Each row has a name. Each question is about the rows just above it. Places in a row count from 0.

[132 137 140 141 150 153] = (59)
[160 160 140 140 160 140] = (100)
[159 170 140 140 140 117] = (9)
[105 199 121 166 103  45] = (116)
Places of [159] in row (9): => 0
Places of [160] in row (100): => 0 1 4
Every place of [140] in (9): => 2 3 4
Places of [45] in row (116): => 5
Every place of [121] in (116): => 2
Places of [140] in row (100): => 2 3 5
Places of [199] in row (116): => 1

[ 76  76  76 122 165  76] : (71)
[140 165 130 130 130 140] : (7)
[188 133 156  75 120 130] : (76)
[129 119 123 115 139  75] : (147)
[122 122 122 122 159 137] : (119)
Every place of [140] in (7): => 0 5
At which places does (119) hold [122]? => 0 1 2 3
Every place of [76] in (71): => 0 1 2 5
Every place of [130] in (7): => 2 3 4
Places of [130] in row (76): => 5

[ 75 131  75 132 115] -> (48)
[127 160 127 160 126] -> (75)
[143 144 131 123 131] -> (107)
At which places does (48) hold [132]? => 3
Places of [127] in row (75): => 0 2

[ 83 154  85 113 101 116 121  91  96  62  75 105  85 130 154 125 147 121
 119  93  91 164 136  85  77  96 137 141 100  85 141] -> (81)
[ 85 154  90 167 129 124  71 164 140  82  81 102  92 123 124 148 140 140
 113 140  95 166 177 107 140 159 170 162 150  87 140] -> (103)
[ 85 154  90 167 129 124 190 164 122  82  81 102  92 150 102 102 150 130
 102  95  95 166 177 107  99 101 170 162 150 150 140] -> (135)
[ 56  88 139 131 150  95  91 118 140 177 108  68 144  68  49 107  65 144
  75 112 137  60 115 148 172 133 110  62 123  60 119] -> (131)
[132 173 102 177 145 112 176 167 127 132 138 102 139 157 164 138 133 182
 168 102 105 171 176 116 137 172 163 137 152 150 177] -> (19)
Every place of [140] in (103): => 8 16 17 19 24 30
Places of [102] in row (135): => 11 14 15 18
Places of [166] in row (135): => 21

[175 175 117 140 175 105 106 175] = (60)
[203 126 203 125 125 164 203 203] = (113)
[ 98  86 107 107 142 201 142 104] = (18)
[202 150 150 161 150 202 202 132] = (87)
[ 58  85 105  58 108 206 131 129] = (14)
Every place of [175] in (60): => 0 1 4 7
Places of [107] in row (18): => 2 3
Places of [201] in row (18): => 5
Places of [105] in row (14): => 2
Every place of [202] in (87): => 0 5 6
Places of [203] in row (113): => 0 2 6 7
Every place of [126] in (113): => 1

[193 133 171 155 100 131 114 184 123  87  94 107 154 120  71 166 119 152
  95 105 147 130 132 152 124] = (102)
[190 142 171 150 150 133 100 177 131 107 101  95 150 117  68 178 128 107
 107 100 147 142 126 139 107] = (130)
[168 168 138 148 159 168 148 129 162 148 101 113 163 162 151 115 167 148
 124  93 151 151  85 100  86] = (24)
[131 121 128 187 161 131 138 131  91 135 117  65 103 155 115 147 148  76
 167 127 132 179 170 105 124] = (140)
[123  96 123 101  97 105 117 120 108 120 161 157  99 103 130 127  94 126
 126 162  96  92 152 158 161] = (149)
[114 100 132  89 104 110 114 104 104 112 144 150 114 114 115 154  88 149
 108 148  95  97 146 171 156] = (63)
Places of [148] in row (24): => 3 6 9 17
Places of [104] in row (63): => 4 7 8
At which places does (24) hold [151]? => 14 20 21
At which places does (24) hold [168]? => 0 1 5
Places of [150] in row (130): => 3 4 12

[141 150 154 102 170 112 127  83 104 113 130 125 142 127 136 150 127 125
 121] : (11)
[ 83  83 118 141 126  98 112  83 101  98 141  82 128 122 117 118 118  82
  82] : (43)
[140 112 113 126 137 117 140 117 141 129  82 108 135 151  90 118  77 134
 166] : (47)
[113 102 173 119 133 145 132  76 124 128 101 138 127 109 109 107 109 166
 139] : (15)
[141  76 154 102 170 112 127  83 104 113 130 125 142 127 136 150 109 125
  87] : (53)
[129 171 118 117 104 117 112 173 116 126 130 157 158  96 125 147 130 152
 104] : (26)
Every place of [83] in (43): => 0 1 7
Places of [126] in row (43): => 4
Every place of [118] in (43): => 2 15 16
Every place of [127] in (11): => 6 13 16

